In the rows, 128 means zero.
Each path is a new rotation, seen through one point. The rows after it are directions, each followed by how far the rotation turns it, in degrees each step (0 if it stays put).
Each turn is a multiple of 5 degrees from 10 to 175, or 0.
Each row of a path follows its step; steps can be skipped.
Rotation 1:
step 0: [134 129 124 126 121 126 124 134 122 136 137 142 127 125 129 131 123 131
 130 125 124 121 129 131 130 130 119 133 121 125 126 128]
step 1: [140 126 123 131 125 125 140 130 128 131 122 122 132 120 125 127 124 129
 127 122 129 114 123 124 126 124 131 128 132 127 125 127]
step 2: [116 123 122 129 133 132 128 125 132 133 121 125 125 129 118 130 135 133
 131 122 132 121 126 122 133 126 123 132 128 135 130 133]
step 3: [119 133 129 133 132 131 124 122 134 136 130 128 127 126 134 123 126 126
 132 130 115 129 128 124 126 127 128 127 142 128 136 128]
step 4: [127 136 132 128 136 125 131 130 134 118 125 122 127 141 131 127 133 124
 137 129 127 131 132 134 125 127 138 126 129 130 125 123]
step 5: [130 131 132 127 133 134 123 135 123 117 136 140 131 130 128 124 138 126
 126 131 130 133 129 130 132 132 121 123 127 129 127 134]
step 6: [136 125 133 122 121 134 134 124 127 122 125 128 133 123 137 124 122 126
 116 137 132 131 123 129 125 127 131 123 126 123 131 130]
step 7: [126 115 131 125 128 124 126 125 125 129 123 124 125 126 125 136 123 128
 127 130 134 136 133 127 130 126 128 133 112 133 123 131]
step 8: [129 124 125 132 121 121 121 128 126 136 141 126 124 122 125 130 118 126
 127 124 125 129 131 129 131 135 122 131 130 122 133 126]
step 9: [130 134 123 128 124 123 136 132 129 132 121 129 123 129 127 128 123 132
 133 122 131 116 130 132 127 128 132 131 126 122 126 113]
step 10: [126 129 124 135 133 128 130 136 123 132 122 135 130 124 117 129 138 134
 129 121 128 125 127 122 129 128 123 126 137 136 121 129]
step 11: [122 133 125 127 125 134 132 121 134 133 126 124 130 135 130 126 133 131
 122 129 127 128 117 124 127 129 132 124 142 126 136 134]
Directions:
[128 127 129 130 125 129 125 129 125 129 126 126 130 130 130 130 131 129
 128 128 127 128 132 130 131 125 123 128 130 127 128 129] : 140
[126 127 131 130 131 128 125 128 128 129 127 132 124 128 129 128 130 131
 130 126 128 127 127 128 128 128 127 127 123 126 125 130] : 145
[125 125 127 128 127 128 124 129 130 126 131 130 129 130 125 130 131 125
 125 126 129 127 127 128 128 131 127 129 129 127 128 129] : 130
[130 126 127 126 129 127 126 127 124 127 129 129 127 127 128 127 132 125
 126 131 129 130 129 130 125 126 130 127 125 127 132 127] : 45
Rotation 2:
step 0: [130 133 128 134 121 125 129 132 132 118 134 133 120 136 125 128 136 134
 132 134 133 133 136 122 124 127 139 123 122 140 130 134]
step 1: [135 125 129 132 126 132 117 127 130 133 135 143 123 141 125 127 133 131
 127 131 126 131 132 118 125 129 140 128 132 125 136 125]
step 2: [128 131 128 132 142 138 119 125 132 128 123 139 129 128 127 127 138 136
 122 135 123 126 128 118 130 129 130 136 123 121 126 123]
step 3: [128 132 134 133 133 132 128 133 140 116 126 128 125 130 129 123 140 131
 121 131 126 123 131 119 133 128 124 133 121 137 124 139]
step 4: [136 125 134 134 122 125 131 137 133 128 129 137 123 137 128 129 130 121
 123 122 125 120 134 117 125 127 132 132 127 131 136 142]
step 5: [134 126 129 134 138 126 127 128 126 132 115 143 133 129 121 133 126 127
 130 124 120 122 137 118 119 127 134 130 125 125 133 127]
step 6: [133 130 131 129 139 130 130 118 135 123 120 135 135 126 116 125 136 131
 130 126 120 131 138 126 129 126 129 131 126 139 118 129]
step 7: [134 128 137 131 121 127 134 122 132 128 135 135 123 129 125 130 142 125
 125 121 130 127 135 130 135 126 137 138 128 137 120 135]
step 8: [134 124 138 138 130 123 123 127 122 136 129 140 126 127 131 135 134 130
 129 124 139 118 133 129 126 133 138 134 121 131 133 130]
step 9: [134 125 131 135 148 128 115 124 130 132 126 133 133 129 123 120 124 135
 134 129 134 124 134 128 127 135 129 132 127 134 128 134]
step 10: [128 129 132 132 139 130 127 125 140 132 137 126 124 129 124 124 126 129
 132 122 124 127 135 123 136 128 126 142 133 128 117 139]
step 11: [128 130 138 133 126 119 134 133 138 137 134 131 126 122 132 141 129 134
 130 121 126 120 135 123 129 128 129 134 121 123 123 134]
Directions:
[127 128 127 128 126 128 129 126 127 129 126 124 128 130 128 129 124 128
 126 130 130 128 123 130 127 123 126 129 128 129 128 126] : 0
[129 125 127 129 127 128 125 130 126 132 128 126 129 129 126 125 130 127
 129 130 128 125 132 128 124 127 128 126 129 127 127 126] : 95
[128 132 125 126 132 129 125 127 129 129 126 132 131 129 126 130 126 126
 126 128 130 126 128 129 129 130 128 126 130 127 128 127] : 100
